(in the rows, 128 means zero)
Rotation paths and how fast each direction turns (degrees a step)
Each turn is a multiple of 5 degrees from 10 to 175, or 0.
Each row of a path follows its step; steps can be skipped.

step 0: [120 135 132 130 132 130 125 136 132 125 124 127 125 130 144 119 116 131
 125 118 128 129 123 134 125 125 122 129 135 126 124 123 127 127 123 127
 126]
step 1: [129 135 128 125 118 135 120 122 130 138 143 126 127 130 124 122 131 128
 115 125 124 124 126 127 130 130 129 127 132 132 132 131 135 126 120 131
 128]
step 2: [130 128 125 126 129 130 132 127 123 127 116 136 124 131 117 112 127 122
 125 129 129 125 116 125 122 125 122 133 126 123 128 136 125 128 131 128
 126]
step 3: [127 129 122 127 130 132 125 127 137 119 133 122 139 126 132 128 128 122
 122 131 125 126 126 133 115 125 122 125 137 131 135 126 129 130 139 121
 135]
step 4: [135 133 119 131 123 133 134 130 125 130 132 127 128 130 125 128 116 127
 132 136 131 134 118 121 132 126 130 127 124 139 136 125 130 133 120 123
 125]
step 5: [129 124 135 123 126 120 126 135 124 125 129 130 133 130 138 124 124 125
 122 118 125 125 124 127 132 126 124 130 114 130 130 133 129 131 139 122
 117]
step 6: [117 129 131 120 125 121 115 124 127 132 126 120 128 128 131 128 128 129
 132 131 124 128 115 137 123 128 132 132 133 126 136 122 134 132 119 123
 128]
step 7: [133 127 123 121 122 133 120 115 128 130 123 135 127 120 120 134 126 132
 121 121 133 133 120 120 132 123 118 129 129 133 124 127 125 127 129 129
 126]
step 8: [124 132 133 117 134 122 134 128 124 119 130 125 132 129 123 128 129 124
 127 128 130 120 129 121 114 123 122 136 122 134 121 133 131 131 124 123
 135]
step 9: [130 120 124 129 126 119 124 130 129 127 127 131 120 125 127 128 127 130
 133 129 128 131 127 127 119 135 130 125 131 146 142 122 130 126 134 129
 135]
step 10: [132 119 130 126 123 128 139 131 127 127 124 119 140 119 126 127 123 140
 122 127 132 134 126 126 135 128 129 130 117 126 131 124 126 131 125 123
 134]
[127 128 127 130 125 127 127 129 132 128 124 129 129 128 128 130 126 128
 126 130 127 128 130 129 125 125 128 128 125 129 129 130 130 128 126 131
 126] -> 0

step 0: [127 122 133 126 130 127 126 133 129 130 127 130 130 137 130 138 115 127
 119 125 120 132 134 135 140 135 127 123 128 129 130 135 134 126 131 137
 122]
step 1: [122 128 138 127 126 135 121 116 129 123 124 121 123 135 133 124 115 126
 128 125 119 121 123 128 129 131 123 137 127 126 121 128 124 127 129 124
 134]
step 2: [122 130 134 127 123 133 132 129 123 123 127 132 134 131 118 133 133 126
 131 127 119 126 135 131 134 118 130 137 136 117 129 123 128 126 119 133
 134]
step 3: [126 129 127 132 126 128 125 137 133 121 132 125 127 135 134 134 124 117
 130 130 125 126 129 118 123 130 124 123 144 120 135 133 128 122 127 132
 123]
step 4: [123 120 118 131 127 129 132 125 132 128 137 129 129 130 129 124 128 120
 138 130 124 114 115 127 127 129 129 138 123 121 126 130 131 129 135 130
 130]
step 5: [128 131 124 128 129 140 128 139 122 134 133 122 131 135 123 122 141 126
 128 129 127 124 126 138 135 134 137 127 135 129 130 133 131 132 123 129
 133]
step 6: [126 130 131 129 134 124 126 121 118 130 127 126 120 128 135 123 136 120
 135 127 130 123 130 126 119 132 132 126 138 129 132 134 132 125 129 116
 116]
step 7: [135 120 124 129 127 122 135 135 119 138 122 141 125 126 131 132 134 125
 127 130 124 124 128 129 118 130 132 130 120 120 125 126 132 132 130 123
 134]
step 8: [127 119 126 115 137 131 122 133 116 136 124 126 127 133 136 129 127 133
 117 135 128 129 124 127 131 131 132 118 127 130 132 130 126 128 129 136
 125]
step 9: [134 131 133 121 133 131 129 117 125 130 123 121 125 122 141 124 121 132
 125 121 126 119 127 125 126 120 139 135 124 129 126 128 129 120 126 124
 131]
step 10: [129 123 135 132 128 128 127 138 128 129 116 133 137 123 132 130 135 136
 130 130 125 126 138 126 131 127 131 135 124 127 127 120 127 120 114 134
 131]
[127 126 129 127 130 127 131 128 129 131 130 128 130 130 126 125 131 126
 126 127 129 130 127 127 126 129 129 126 127 127 128 130 129 129 128 123
 127] -> 40
